In the data rows, zero lies at 7.5, halfway between 7 and 8.
Here are some points:
[11.  7.  3.  4.  9. 11. 10.  6.  3.  5.  9. 12.  9.  4.  3.  7. 11. 11.  8.  4.]
[ 5. 10. 10.  5.  5. 10. 10.  5.  5. 10. 10.  5.  5. 10. 10.  5.  5. 10. 10.  5.]
[ 3. 11. 13.  6.  4.  9. 10.  5.  6. 12. 10.  2.  3. 12. 13.  5.  3.  9. 11.  6.]
[10.  8.  4.  4.  8. 12. 11.  5.  3.  6. 10. 11.  8.  5.  4.  6. 10. 12.  8.  3.]
[12.  7.  3.  3.  9. 13. 11.  5.  2.  5. 10. 13.  9.  4.  3.  6. 11. 12.  8.  3.]
[11.  7.  3.  4.  8. 12. 10.  6.  3.  5. 10. 12.  9.  5.  3.  6. 11. 12.  8.  4.]
[7. 7. 8. 6. 7. 9. 9. 6. 6. 8. 9. 7. 7. 8. 8. 6. 7. 9. 9. 6.]
[ 7.  6.  8. 11.  9.  3.  4. 10. 12.  7.  5.  7.  8.  7.  9. 10.  7.  3.  6. 12.]
[ 5.  8. 11. 10.  7.  5.  6.  8. 10.  9.  6.  4.  6. 10. 11.  8.  5.  5.  7. 10.]
[ 4. 11. 11.  4.  4. 11. 11.  4.  4. 11. 11.  4.  4. 11. 11.  4.  4. 11. 11.  4.]
[ 5.  9.  9.  6.  6.  9.  9.  6.  6.  9.  9.  5.  6.  9. 10.  6.  6.  9.  9.  6.]
[12.  7.  3.  4.  8. 12. 11.  6.  3.  5. 10. 12.  9.  4.  3.  6. 11. 12.  8.  3.]
[ 5.  8. 11.  9.  7.  5.  6.  8. 10.  9.  6.  4.  6. 10. 11.  8.  5.  5.  8.  9.]
[ 5. 10. 10.  6.  7.  9. 10.  6.  5. 10.  9.  5.  5. 10. 10.  6.  6.  9.  9.  6.]
[11.  6.  4.  7.  8.  9.  8.  7.  6.  5.  8. 11.  9.  5.  4.  8. 10.  9.  7.  6.]
[ 4. 10. 11.  6.  5.  9.  9.  5.  6. 10.  9.  6.  5. 11. 11.  5.  4.  9. 10.  6.]
[7. 8. 8. 6. 7. 9. 8. 6. 6. 8. 8. 7. 7. 8. 8. 6. 7. 9. 8. 6.]
[ 5.  8. 10.  9.  7.  5.  6.  9. 10.  9.  6.  5.  6.  9. 10.  8.  5.  5.  7. 10.]
[ 4. 11. 12.  4.  4. 11. 11.  4.  4. 11. 11.  3.  4. 11. 12.  4.  4. 11. 11.  4.]
[11.  7.  3.  4.  8. 12. 11.  6.  3.  5. 10. 12.  9.  5.  3.  6. 11. 12.  8.  3.]
[ 7.  6.  9. 11.  8.  3.  4. 10. 12.  7.  4.  6.  8.  8.  9. 10.  7.  3.  6. 11.]
[11.  5.  4.  8. 10.  7.  7.  9.  8.  4.  6. 11. 10.  4.  4.  9. 11.  7.  6.  8.]
[ 7.  6.  9. 11.  8.  3.  4. 10. 12.  7.  4.  6.  8.  8.  9. 10.  7.  3.  6. 12.]
[11.  7.  4.  4.  9. 11. 10.  6.  3.  5. 10. 12. 10.  4.  3.  7. 11. 11.  8.  4.]
[11.  6.  4.  6.  9.  9.  8.  7.  6.  5.  8. 11.  9.  5.  4.  8. 11.  9.  7.  6.]
[ 2. 11. 12.  5.  4.  9. 10.  5.  6. 12. 10.  2.  3. 12. 13.  5.  3.  9. 11.  6.]
[ 9.  4.  7. 14. 10.  1.  2. 12. 14.  6.  2.  8. 10.  6.  7. 12.  9.  1.  4. 14.]
[ 9.  4.  7. 13. 10.  1.  2. 12. 14.  5.  2.  8. 10.  6.  7. 12.  9.  2.  4. 15.]
[11.  7.  3.  4.  8. 12. 11.  8.  3.  5. 10. 12.  9.  5.  3.  6. 11. 12.  8.  3.]
[ 7.  7.  8. 10.  8.  5.  5.  9. 10.  8.  5.  7.  8.  8.  8.  9.  7.  5.  6. 10.]
[ 4. 11. 11.  4.  4. 11. 11.  4.  4. 11. 11.  4.  4. 11. 11.  4.  4. 11. 11.  4.]
[11.  7.  4.  6.  9. 10.  9.  7.  5.  5.  8. 11.  9.  5.  4.  8. 10. 10.  7.  5.]
[11.  6.  4.  8.  9.  8.  7.  8.  7.  5.  7. 11. 10.  5.  4.  9. 10.  8.  6.  8.]
[ 7.  6.  8. 11.  8.  4.  4. 10. 11.  7.  5.  7.  8.  8.  8. 10.  8.  4.  6. 11.]
[ 4. 10. 11.  6.  5.  9.  9.  5.  6. 11. 10.  4.  4. 11. 11.  5.  4.  9. 10.  6.]
[ 7.  6.  9. 12.  8.  3.  4. 12. 13.  7.  4.  6.  8.  8.  9. 10.  7.  3.  6. 12.]
[ 8.  5.  7. 13. 10.  1.  2. 12. 15.  6.  3.  7.  9.  7.  8. 11.  8.  1.  4. 13.]
Then 22 other points, each followed by its number:
[ 5. 11. 10.  3.  5. 12. 11.  4.  3. 10. 11.  5.  5. 10. 10.  4.  5. 12.  9.  3.] 0
[ 8.  6.  7.  9.  9.  5.  5.  9. 10.  7.  6.  8.  9.  7.  7.  9.  8.  5.  6.  9.] 1
[ 5. 10. 11.  6.  5.  9.  9.  6.  6. 10.  9.  4.  5. 10. 11.  6.  4.  9. 10.  6.] 2
[11.  7.  3.  4.  8. 12. 11.  5.  2.  5. 10. 12.  9.  5.  3.  6. 11. 12.  8.  3.] 3
[10.  5.  5.  9. 10.  6.  6. 10.  9.  5.  5. 10. 10.  6.  5. 10. 10.  6.  5.  9.] 4
[12.  7.  3.  4.  9. 12. 10.  6.  3.  5. 10. 12.  9.  4.  3.  7. 11. 12.  8.  3.] 5
[ 8.  6.  8. 12.  9.  3.  4. 11. 12.  7.  4.  7.  9.  7.  8. 10.  8.  3.  5. 12.] 6
[10.  6.  5.  9.  9.  6.  6.  9.  9.  6.  6. 10.  9.  6.  5.  9. 10.  6.  6.  9.] 7
[ 5.  8. 11.  9.  6.  5.  6.  8. 10.  9.  6.  4.  6. 10. 11.  8.  5.  5.  8. 10.] 8
[ 7.  6.  9. 11.  8.  3.  4. 10. 12.  8.  4.  6.  8.  8.  9. 10.  7.  3.  6. 12.] 9
[12.  7.  3.  5.  9. 11. 10.  6.  4.  5.  9. 13. 10.  4.  3.  7. 11. 11.  7.  5.] 10
[ 5.  9. 10.  6.  6.  9.  9.  6.  6. 10.  9.  5.  5. 10. 10.  6.  5.  7.  9.  6.] 11
[ 4. 11. 11.  4.  4. 10. 11.  4.  5. 11. 11.  3.  4. 11. 12.  4.  4. 10. 11.  5.] 12
[ 5.  9. 10.  8.  6.  7.  8.  7.  8.  9.  8.  5.  6.  9. 10.  7.  5.  7.  8.  8.] 13
[10.  5.  5.  9. 10.  5.  5. 10.  9.  5.  5. 10. 10.  5.  5. 10. 10.  5.  5. 10.] 14
[ 6.  6.  9. 11.  8.  3.  4. 10. 12.  8.  4.  6.  8.  8.  9. 10.  7.  3.  6. 12.] 15
[11.  6.  3.  6.  9. 10.  9.  7.  5.  5.  8. 12. 10.  4.  3.  8. 11. 10.  7.  6.] 16
[ 5.  8. 10.  9.  7.  5.  6.  9. 10.  9.  6.  5.  6.  9. 10.  8.  5.  5.  7. 10.] 17
[ 3. 10. 12.  6.  4.  9.  9.  5.  6. 12. 10.  3.  4. 12. 12.  5.  3.  9. 11.  6.] 18
[ 3. 11. 12.  6.  4.  9.  9.  5.  6. 11. 10.  3.  4. 12. 12.  5.  3.  9. 10.  6.] 19
[6. 9. 9. 7. 5. 8. 8. 7. 7. 9. 8. 6. 6. 9. 9. 7. 6. 8. 9. 7.] 20
[ 9.  4.  6. 13. 11.  1.  2. 12. 14.  5.  2.  8. 10.  6.  6. 12.  9.  1.  4. 14.] 21
Which three of these numbered points are nearest to each point below, ignoring the 3 directions in which the first points spread most? Their numbers follow each, nearest first.
[ 8.  5.  8. 12.  9.  2.  3. 11. 13.  6.  3.  7.  9.  7.  8. 11.  8.  2.  5. 13.] > 8 9 15
[ 7.  6.  8. 12.  9.  3.  4. 11. 13.  7.  4.  6.  8.  7.  9. 10.  7.  1.  5. 12.] > 11 13 17
[ 7.  6.  8. 11.  9.  3.  4. 10. 12.  7.  4.  6.  8.  8.  8. 10.  7.  3.  6. 11.] > 21 1 3
[11.  7.  3.  4.  8. 12. 11.  5.  2.  5. 10. 12.  9.  5.  3.  6. 11. 12.  8.  3.] > 3 8 19
[ 8.  4.  7. 13. 10.  1.  2. 12. 14.  6.  3.  8. 10.  6.  7. 12.  8.  1.  4. 13.] > 1 15 17
[ 3. 11. 12.  6.  4. 11.  9.  5.  6. 11. 10.  3.  4. 12. 12.  5.  3.  9. 10.  6.] > 19 16 13
[ 6.  6.  9. 11.  8.  3.  4. 10. 12.  8.  5.  6.  8.  8.  9.  9.  7.  3.  6. 11.] > 1 15 9
[ 6.  7.  9. 11.  8.  4.  5. 10. 11.  8.  5.  6.  8.  8.  9.  9.  7.  4.  6. 11.] > 6 16 15
[ 7.  7.  9. 10.  8.  4.  5. 10. 11.  8.  5.  6.  7.  8.  9.  9.  6.  4.  6. 11.] > 17 14 9
[ 7.  5.  8. 12.  9.  2.  3. 11. 13.  7.  3.  7.  9.  7.  8. 11.  8.  2.  5. 13.] > 15 9 16
[ 6.  9.  9.  6.  6.  9.  9.  6.  6.  9.  9.  6.  6.  9.  9.  6.  6. 10.  9.  5.] > 5 19 2
Now 22 new points, numbered from 0 again:
[ 7.  6.  9. 11.  8.  4.  4. 10. 11.  7.  5.  6.  8.  8.  7.  9.  7.  4.  6. 11.] 0
[10.  4.  6. 13. 11.  2.  3. 12. 13.  5.  3.  9. 10.  5.  6. 12. 10.  2.  4. 13.] 1
[ 5.  8. 10. 10.  7.  5.  6.  9. 10.  9.  6.  5.  6.  9. 10.  8.  5.  5.  7. 10.] 2
[ 9.  6.  6.  8.  9.  7.  7.  8.  8.  6.  7.  9. 10.  6.  6.  8.  9.  7.  6.  8.] 3
[ 5.  8. 10. 10.  7.  5.  6.  9. 10.  9.  6.  5.  4.  9. 10.  8.  5.  5.  7. 10.] 4
[12.  7.  3.  4.  8. 13. 11.  6.  3.  5. 10. 12.  9.  5.  3.  6. 11. 12.  8.  3.] 5
[6. 8. 9. 8. 7. 7. 7. 7. 8. 9. 8. 6. 6. 9. 9. 7. 6. 7. 8. 8.] 6
[12.  6.  3.  6. 10. 10.  9.  7.  5.  4.  8. 12. 10.  4.  3.  8. 12. 10.  7.  5.] 7
[ 6. 10.  9.  5.  6. 10. 10.  5.  5.  9. 10.  6.  6.  9.  9.  6.  6. 10. 10.  5.] 8
[11.  7.  3.  4.  9. 12. 10.  6.  4.  5. 10. 12.  9.  5.  3.  6. 12. 12.  8.  4.] 9
[10.  8.  5.  4.  8. 12. 11.  5.  3.  6. 10. 11.  8.  6.  4.  6. 10. 11.  8.  3.] 10
[ 5.  9. 10.  6.  6.  8.  9.  6.  7.  9.  9.  5.  6. 10. 10.  6.  6.  9.  9.  7.] 11
[ 6.  9.  9.  5.  6. 10. 10.  5.  5.  9. 10.  6.  6.  9.  9.  5.  6. 10. 10.  5.] 12
[ 8.  6.  7. 11.  9.  4.  5. 10. 11.  7.  5.  7.  9.  7.  7. 10.  8.  4.  6. 11.] 13
[ 6.  9.  9.  6.  6. 10.  9.  6.  5.  9.  9.  6.  6.  9.  8.  6.  6. 10.  9.  5.] 14
[ 5. 10. 10.  5.  5. 10. 10.  5.  5. 10. 10.  5.  5. 10. 10.  5.  5. 10. 10.  5.] 15
[ 7.  6.  9. 11.  9.  3.  4. 10. 12.  7.  4.  6.  8.  8.  9. 10.  7.  3.  6. 12.] 16
[11.  7.  4.  6.  9. 10.  9.  7.  5.  5.  9. 11.  9.  5.  4.  7. 10. 10.  7.  5.] 17
[ 5. 10. 10.  5.  5. 10. 10.  5.  5. 10. 10.  5.  5. 10. 10.  5.  5. 10. 10.  5.] 18
[ 9.  4.  6. 13. 10.  1.  2. 12. 14.  5.  3.  8. 10.  6.  6. 12.  9.  2.  4. 13.] 19
[ 5. 10. 10.  5.  5. 10. 10.  5.  5. 10. 13.  5.  5. 10. 10.  5.  5. 10. 10.  5.] 20
[ 5.  8. 10.  9.  6.  6.  7.  8.  9. 10.  7.  4.  6. 10. 11.  8.  5.  6.  8.  9.] 21
The same question for these:
[ 6.  7.  9. 11.  8.  4.  5. 10. 11.  8.  5.  6. 10.  8.  9.  9.  7.  4.  6. 11.] > 3 13 12
[ 7.  6.  8. 12.  9.  3.  4. 11. 13.  7.  4.  7.  8.  7.  8. 10.  7.  3.  5. 12.] > 2 6 17
[ 4. 10. 11.  5.  5.  9. 10.  5.  6. 10. 10.  4.  5. 10. 11.  5.  5.  9. 10.  6.] > 11 12 16
[ 9.  6.  6.  9.  9.  5.  6.  9. 10.  6.  6.  9.  9.  6.  9.  9.  9.  5.  6.  9.] > 7 12 16
